[[121 119 106 138 125 143 112]
 [121 116 105 142 125 137 116]
 [122 119 106 133 127 127 123]
 [121 120 105 127 121 137 120]
 [123 120 116 133 131 133 127]
 [123 116 124 147 134 130 125]
 [123 121 106 122 134 135 108]]
The entry in the top-right corner is 112
Give the centre entry.
A: 127
The largest entry in the last column: 127
Give the largest entry in the first row.
A: 143
Give the first entry in reading order.
A: 121
The fifth entry in reading order: 125
Give the second entry on the diagonal from the top-right corner.
A: 137
Give the entry just left of the centre entry.
A: 105
Give the bottom-left entry.
A: 123
The last entry in the row that holds the largest entry is 125
The entry directly below the largest entry -> 122
The 4th entry, reading row by row: 138
The entry in the bottom-right corner -> 108
Give the entry just right of the centre entry.
A: 121
The smallest entry in the last row -> 106
Give the third entry on the main diagonal.
A: 106
Give the third entry, reading row by row.
A: 106

[[128 129 137 136 135 133 146 141 112 123 122 129 125 118 129]
 [131 113 122 138 124 129 150 154 110 127 129 145 122 101 145]]
Counting starts at 0.
Which number is the entry in the top-right corner?
Answer: 129
Which number is the entry at row 1, column 0?
Answer: 131
The entry in row 0 and column 1 -> 129
The bottom-right entry is 145
Which number is the entry just right of 113?
Answer: 122
The bottom entry of the column that holds the largest entry: 154
The entry in row 1 and column 1 -> 113
The top entry of the column that holds the smallest entry -> 118
Which number is the entry in row 0 and column 2?
Answer: 137
The top-left entry: 128

Questions about the array below. Indices start at 0.
1) The entry at row 0, column 0?
2) The entry at row 0, column 1?
3) The entry directly above the largest entry?
4) The entry directly above the smallest entry?
5) The top-right entry?
6) The entry just left of the smallest entry?
7) The top entry of the column that holds the largest entry?
8) The bottom entry of the column that holds the smallest entry?
[[114 129 132 134 137 126 125 123 130 127 127 129 132]
 [145 123 127 138 123 121 130 135 114 132 133 129 125]
 [124 138 133 114 136 121 126 119 124 130 122 127 129]
 [142 114 131 126 127 130 134 141 132 119 128 125 129]
 [125 146 135 143 127 127 126 131 151 129 122 126 119]
 [126 125 134 138 136 118 130 116 123 127 124 126 126]
 [140 138 123 117 128 124 127 143 124 124 134 125 133]
 [115 110 117 132 122 133 129 135 140 127 132 127 126]
 [129 128 132 121 130 121 123 121 122 125 128 130 124]]
1) 114
2) 129
3) 132
4) 138
5) 132
6) 115
7) 130
8) 128

X =
[[128 127 130 128 129 129 101]
 [125 128 125 131 124 124 123]
 [121 130 118 132 119 118 155]
 [127 127 129 130 128 128 108]
 [126 128 127 129 126 126 116]
 [124 129 123 131 123 122 133]
 [127 127 129 130 128 128 105]
 [122 131 118 134 118 117 155]
 [126 128 126 131 125 125 121]
 [125 128 125 130 125 125 123]
 [127 127 129 129 127 128 107]
 [124 129 124 131 123 123 132]
 [124 129 122 132 122 121 139]]
Give the last entry, reading row by row.
139
The largest entry in the first column -> 128
Give the entry in the bottom-left corner.
124
The third entry on the main diagonal: 118
Give the smallest entry in the last row.
121
The entry just right of the centre entry is 128
Give the entry just left of the smallest entry.
129
The top-right entry is 101
The 4th-last entry, reading row by row is 132
Give the fourth entry in reading order.
128
Give the 3rd smallest entry.
107
The third entry in reading order: 130
The second entry on the diagonal from the top-right corner -> 124
Give the 5th-last entry, reading row by row.
122
The entry directly below the centre entry: 134
Give the second entry, reading row by row.
127
Give the entry directly below 117.
125
Give the 3rd entry from the end, reading row by row.
122

Read these off the row that follows.
1) Report the 3rd entry from the left.
2) Report the 1st entry from the right.
3) Report the first entry from the left.
4) Report the entry just left of 130.
[133 124 129 147 130 133 121 122 126 135 151]
1) 129
2) 151
3) 133
4) 147

Questions about the matrix below. Rows and columns are numbered from 0.
1) What is the smallest entry?
2) What is the entry in the bottom-left corner?
3) What is the entry at row 1, column 0?
4) What is the entry at row 0, column 2?
5) What is the entry just left of 105?
6) What is the top-right entry?
7) What is the entry directly below the smallest entry?
8) What is the entry at row 0, column 1?
[[113 115 126 113 131 109 137 109 107]
 [130 132 129 125 124 134 129 129 130]
 [114 118 125 115 131 112 137 111 110]
 [115 124 121 118 131 116 143 113 112]
 [130 134 127 126 125 135 131 129 131]
 [119 121 127 117 129 118 133 116 116]
 [111 114 125 112 132 107 138 107 105]
 [120 122 127 118 129 119 133 117 116]
 [134 136 129 128 123 139 128 133 135]
 [130 131 130 125 124 133 128 129 130]
 [115 117 126 115 131 113 136 112 110]]
1) 105
2) 115
3) 130
4) 126
5) 107
6) 107
7) 116
8) 115

Questions about the table below. Indices start at 0.
1) Find the entry at row 0, column 2.
2) Find the largest entry.
3) Find the entry just left of the largest entry.
4) Find the entry in the bottom-right corner.
5) Find the entry at row 0, column 0.
6) Find the smallest entry.
7) Find the entry at row 2, column 0.
8) Find the entry in row 0 and column 1.
[[129 112 133 124 130 129 146 142 126 135 132 136]
 [121 132 123 123 112 127 128 140 119 142 121 119]
 [130 122 114 133 127 123 149 139 130 119 130 134]
 [130 118 125 125 143 123 136 135 125 145 114 125]
 [125 130 120 121 130 117 146 132 124 140 114 134]
 [134 142 135 116 131 126 131 141 131 117 113 127]
 [121 107 122 118 139 137 131 130 136 131 126 136]]
1) 133
2) 149
3) 123
4) 136
5) 129
6) 107
7) 130
8) 112

Read these off the grid that follows.
1) The entry in the bottom-right corner?
2) The 1st entry in reading order?
3) The second entry in reading order?
4) The second entry on the main diagonal?
5) The largest entry in the last column?
6) The top entry of the column that holds the largest entry?
7) The third entry on the diagonal from the top-right corner?
8) The entry just right of the largest entry?
[[138 133 129 110 149 132 141 138]
 [137 139 126 128 111 121 145 137]
 [109 129 134 108 131 123 134 137]
 [133 138 119 153 114 122 146 130]
 [131 138 120 115 147 125 133 129]
 [149 139 124 136 124 143 123 128]
 [142 137 125 113 134 141 108 125]
 [112 141 131 108 139 153 117 131]
 [112 129 128 125 157 116 128 129]
 [143 120 138 146 139 122 125 129]]
1) 129
2) 138
3) 133
4) 139
5) 138
6) 149
7) 123
8) 116

M =
array([[142, 136, 124, 129, 137, 137, 122, 127, 131],
       [135, 138, 127, 127, 121, 138, 120, 141, 146],
       [125, 149, 113, 124, 136, 155, 115, 140, 142],
       [132, 141, 112, 134, 127, 144, 130, 128, 129],
       [126, 118, 127, 127, 120, 110, 145, 123, 122],
       [133, 134, 125, 128, 138, 135, 124, 150, 120],
       [136, 119, 123, 128, 115, 115, 134, 107, 119],
       [133, 126, 133, 142, 127, 120, 127, 110, 109],
       [120, 124, 130, 136, 140, 125, 124, 125, 128]])
The smallest entry in the first row?
A: 122
The first entry in the row that holds the smallest entry?
A: 136
The smallest entry in the last column?
A: 109
The entry just right of the largest entry is 115
The entry in the top-right corner -> 131
The smallest entry in the first column?
A: 120
The entry directly above the largest entry?
A: 138
The 5th-last entry, reading row by row?
A: 140
The entry directly above 149 is 138
The smallest entry?
A: 107
The entry just left of the centre entry: 127
The entry directly below 113 -> 112
The largest entry: 155
The last entry, reading row by row -> 128
The entry directly below the largest entry: 144
The entry directly below the smallest entry -> 110
The entry directly below the centre entry?
A: 138
The entry directly above 109: 119
The largest entry in the first row -> 142
The 3rd largest entry?
A: 149
The top entry of the column that holds the largest entry?
A: 137
The third entry from the end, reading row by row?
A: 124
The bottom entry of the column that holds the smallest entry is 125
The entry at the centre: 120
The largest entry in the last column?
A: 146
The second entry in reading order?
A: 136
The entry directly above the centre entry: 127
The entry directly above the smallest entry is 150
The third entry on the main diagonal?
A: 113
The 5th entry in reading order: 137

Read these off the row that follows.
1) Give the maximum.
2) Give the entry just right of 113.
[131 125 127 113 112 117 125 137 114 122 105 116]
1) 137
2) 112

[[115 127 120 115 135 132 119 130]
 [143 119 122 142 118 145 137 140]
 [108 122 114 108 123 143 117 137]
 [115 126 119 115 134 133 120 132]
 [132 117 118 131 114 150 132 142]
 [127 120 118 127 118 146 129 139]
 [135 120 120 134 119 145 133 139]
 [126 121 119 125 121 143 128 138]
 [126 124 121 125 128 138 126 134]
 [128 118 117 127 115 149 130 141]
 [135 119 120 134 117 146 133 140]
 [107 128 118 107 137 130 114 129]
 [120 119 116 120 117 147 125 140]
 [115 123 117 115 127 139 121 135]
 [111 125 117 111 130 137 118 133]
 [129 124 122 128 128 137 128 134]]
Indices start at 0.
The bottom-right entry is 134
The entry at row 0, column 0?
A: 115
The entry just right of the largest entry is 132
The entry in row 2 and column 1: 122
The entry at row 0, column 2 -> 120
The entry just left of the largest entry -> 114
The entry in row 1 and column 0 is 143
The entry in the top-right corner?
A: 130
The entry directly above the largest entry -> 133
The entry at row 2, column 0?
A: 108
The entry in row 0 and column 1: 127
The entry at row 1, column 1?
A: 119
The bottom entry of the column that holds the largest entry: 137
The bottom-left entry -> 129
The entry directly below 116 -> 117
The entry at row 2, column 2?
A: 114
The entry at row 1, column 2: 122
The top entry of the column that holds the largest entry: 132
